In the data rows, 128 means zero.
Planes, each given by two rows, then its number:
< 39 109  76 120  23 125 148 102  24 125  95 145 177 235 134 101 158 174 140
 113 167 119 155 239  69>
< 71  10 168 193 108  88 104 200 180 185 105 164 183 107 118 105 168 167 203
  88  45 137  37 156 180>
0
< 97 170  92   0 134  97  77 158 110 143 103 136 186 181 143 143 180 199 173
  33 109  80 141 153 132>
< 87 115  80 126  80 119 140  89  82 107 155 161 101  83 121  98 255  76 171
 105 249 165  20 159 150>
1
< 65 224 201 125 168 136 191 158 107  74 177 120 170  91  80 153  79 158  99
  90 255  40 176 114  77>
<111 109 150 239 198 146 158 125  12 150  72 129  85 144  82  82 199 108 138
 134  92  82  86  14  59>
2
<121 141 125  52 156 174   0 155 176  88  83 178  92 214 151 167 128 105  50
 112  93 235  81 149  88>
<180  65 155 166  93 121 141 161 161 255 167 210 106 198 154  37  69 206  96
 136 124 155  92 105 133>
3
Each row below is a point in one of these planes. After each row, the number of its plane:
<107 159 101 108  96 140 152  98  58 107 112 130 133 179 135 107 133 148 113
 143 169 131 178 168  94> 0
<171 107 150 255 143 151 170 113 134 122 149 119  98  92 119 111  87  62  72
 199 135 172 109 118 111> 1
<164 107 130 174 112 103 229 132 103 195 172 107 158  92 111  71 109 154 180
 146 151  49 151  99 159> 3
<122 105 116 169 107 125 156  82 112  99 150 136  98  85 113 118 194  76 137
 129 190 154  94 134 131> 1
<111 147 108   5 138 102  86 168 125 147  99 136 170 176 164 155 119 196 155
  70  60 107 157 131 129> 1
< 46 119  93 121  74 117 133  99  55 125 111 135 154 212 145  91 142 155 125
 133 145 113 158 204  75> 0
<111 146 106  24 119 109  96 147 114 145 118 132 153 156 139 139 168 167 162
  60 127 115 124 126 133> 1
<146 134 155  86 170 130 124 161 153 144 104  80 162 169 118 161  41 177  85
 105  27 102 223  96 122> 1
< 53 131  73 103  32 144 152  88  34 116 117 143 158 214 147  92 148 177 116
 129 177 132 163 233  66> 0
<186 189 139 108 186 137 131 114 156 106 135  88  84  91 118 137 104  73  71
 148 154 125 151  66 148> 0
<205 133 178 140 222 114 117 168 217 140 157 130  85  35 120 148 110  89 127
 130 104 151  79  33 206> 0
< 81  55 127 159 112 111 112 186 144 162 105 130 183 127 116  94 158 156 185
 112  88 137  71 162 147> 0
<146 121 159 109 157 120 103 186 184 146 100  94 153 165 138 157  12 172  85
 136  39 109 209 109  98> 1
<165  81 153 166  97 103 162 134 132 238 173 190 116 175 147  57  69 192 123
 117 138 125 111 109 134> 3
< 98 151 176 200 171 147 170 139  40 114 116 120 132 119  73 118 158 119 120
 110 157  70 106  59  61> 2
< 66  47 122 173  77 100 125 186 140 168  97 153 185 156 129 115 165 174 178
  91  90 147  74 180 132> 0
<100 163  98   0 128 116  81 162 130 133 115 133 182 181 134 148 149 157 149
  65  93  87 149 134 125> 1
<157 151 168 114 147 138 110 141 144 168 113 104 150 156 132 146  40 184  93
 135  44  85 193 106 119> 1
< 67 162  54 101  57 155 155  82  22 109 106 109 144 211 137 112 138 155 118
 124 187 106 168 211  59> 0
<171 120 168 166 172 159 127 158 151 145 112  95 134 152 125 143   9 134  79
 158  63 130 193 118 120> 1
<107 100 126 171 103 137 147 106 101 126 142 148  87  99 102 105 185  77 146
 155 186 148  67 145 128> 1
<151 116 126  88 146 133  51 164 199 183 117 217  87 215 146 108 117 150  66
 141  99 214  80 130 108> 3
<130 148 114   0 147  92  93 175 129 141 110 115 181 170 140 143 121 202 150
  69  51  88 177 148 123> 1
<151 104 120 108 134 160  63 164 179 154 116 184 112 188 153 126 110 152  87
 128 110 209  89 129 118> 3
<187 118 174 160 162 140 115 150 162 145  87 110 149 145 134 146   0 159  80
 164  26  98 197  93 114> 1
< 75 128  96 108  80 121 132 104  80  97 140 139 116  89 111 109 255  97 168
 110 216 169  45 150 150> 1
<119 150 116  58 152 175  15 148 167  88  85 160  95 193 150 177 144  92  59
 130 108 223 107 153 104> 3
<170  43  78 160 103 125  89  93 102 187  69 140  93 179 163  94 198  92 165
 164   3 186  69 104 143> 2
< 62  15 134 177  70 105 108 183 131 178 109 146 177 143 125 121 172 169 195
 104  69 141  65 202 160> 0
< 72 184 182 151 159 136 185 146  75 100 147 115 148 105  82 135 117 159 140
 109 199  69 150  66  84> 2
<208 166 177 109 225 151 115 156 219 127 155  97  81  44 137 152  97  81 119
 158 101 135 137  30 186> 0
<147  77 146 142 131 127 119 150 154 195 153 182 115 179 142  86 125 184 120
 136 131 147 108 112 142> 3
<210 203 152 107 204 134 117 128 180 102 158 101  69  52 141 169  82  94  70
 145 138 129 164  48 139> 0
<145 118 173 138 195 129 117 151 202 153 148 113 123  60 126 148 128 104 142
 136  80 127  85  70 166> 0
<183 131 162 162 200 119 116 149 207 146 158 135  96  26 117 135 106  90 114
 131  86 121  89  68 165> 0
< 69 140  93  25 106 110 116 115  75 112 116 169 138 116 122 123 238 136 184
  50 201 130  74 165 141> 1
<102 110  98 121 101 114 144 108 106 113 163 155 106  88 122 103 231  88 160
 124 212 153  52 157 124> 1
<149  94 161 255 130 157 164  99 137 131 144 133  88  80 105 116 105  76 101
 197 160 167 105 106 141> 1
<155  82 151 255 100 149 168 104 142 124 149 134  90  93 114 104 101  57 113
 213 159 189 102 127 103> 1
< 94 172 103 123 145 111 140  98 126  48 112  73 171  73 113 176 178  78 158
 115 128  94 162 131 130> 3
< 71 200 205 172 185 129 194 137  59  83 136 129 150 101  81 121 118 156 120
 102 199  29 152  73  51> 2
<128  94 112 229  88 134 161  97 113 110 150 127  80  81 109 114 184  60 127
 169 202 169  58 135 138> 1
<135  68 116 194 155 146 126 123  71 176  79 131  87 149 110 105 177 114 148
 165  55 131  70  57 113> 2
<191 139 147 144 201 120 118 143 206 124 145 121 111  61 122 135 114  75 140
 121 112 143 114  71 178> 0
< 74 189  95 107 167 136 121 106 105   0 102  58 138  72  87 196 197  61 150
 125 147 120 174 162 127> 3
< 82  45 135 168  75 115 113 162 147 186 103 163 182 144 115 112 157 164 182
 108  88 136  46 177 147> 0
<168 106 167 253 158 155 179 112 155 129 142 107  94 109 118 121  57  78  83
 197 104 136 149 101 125> 1
< 44  60 105 157  57 107 131 162  97 145 111 152 176 182 125 105 159 177 189
  98 105 122 110 205 118> 0
< 95 121  93  71 101 110 124 106  93 115 129 149 115 120 134 100 224 119 153
  74 201 137  61 159 166> 1
< 92 111 107 132 110 103 150 102 106 108 144 157 113  99 116 108 215  98 172
 130 222 162  59 149 145> 1
<125 102 108 230 102 148 163  91 103 102 145 133  77  74 109  97 161  63 124
 156 190 161  72 135 134> 1
<146  47 183 178 172  95  90 191 196 162 123 143 134  48 112 136 143 130 169
 126  59 130  68 100 184> 0
<103 189  83  87  90 140 154  74  31  94 130  98 115 190 134 109 129 131  97
 138 194 125 197 163  71> 0
<160 110 145 145 110 138 108 146 162 203 140 169 113 197 139  80  84 168  81
 120 117 155 107 132 124> 3
<108 166 121 139 128  89 196  80  70  40 137  35 175   2  81 171 176  82 196
 137 152  48 179 144 144> 3
<171  85 177 187 201 114  80 172 219 135 135 143 123  38 110 163 129 116 141
 133  61 132  51  50 181> 0
<122  94 129 242 102 148 155 101 127 130 136 143  76  76 106 112 155  61 111
 188 205 162  48 125 137> 1
<149  86 124 191 152 135 127 111  83 157  75 129 104 142 118  95 179  96 143
 142  75 130 102  67 102> 2
<133 157 115  50 103 119 122 143 192 109 176 124 158 115 148 150  88 146 122
 120 172 148 163 188 165> 2
<168 126 185 162 160 138 133 151 169 158 103  90 136 150 119 153   0 135  85
 161  20 106 234  91 114> 1
<155 108 138 107 136 151  72 159 161 155 112 179 108 178 147 127 121 148  79
 115 119 191 105 138 122> 3
<162 116 175 246 152 154 148 134 145 113 134 116  99 123 109 138  44  90  83
 200  98 146 153  97 113> 1
< 97 143 176 198 185 156 167 126  49 140 110 142 106 113  77 107 172 123 133
 106 144  83 121  60  81> 2
<103 126 104 117 109 121 117  97  79 111 151 151 112  95 136 127 214  95 142
 130 190 149  58 150 141> 1
<119  88 116 220 158 142 134 125  14 155  77 139  84 154 114  88 197 100 137
 129  70  98  95  39  79> 2
<202 195 143 112 179 157 119 125 176 106 169 125  72  89 143 148 107  97  92
 150 132 134 145  62 152> 0
<113 124 121 167  97 133 145  76  95  97 156 153 103  78 121 115 203  68 145
 131 215 167  81 141 125> 1
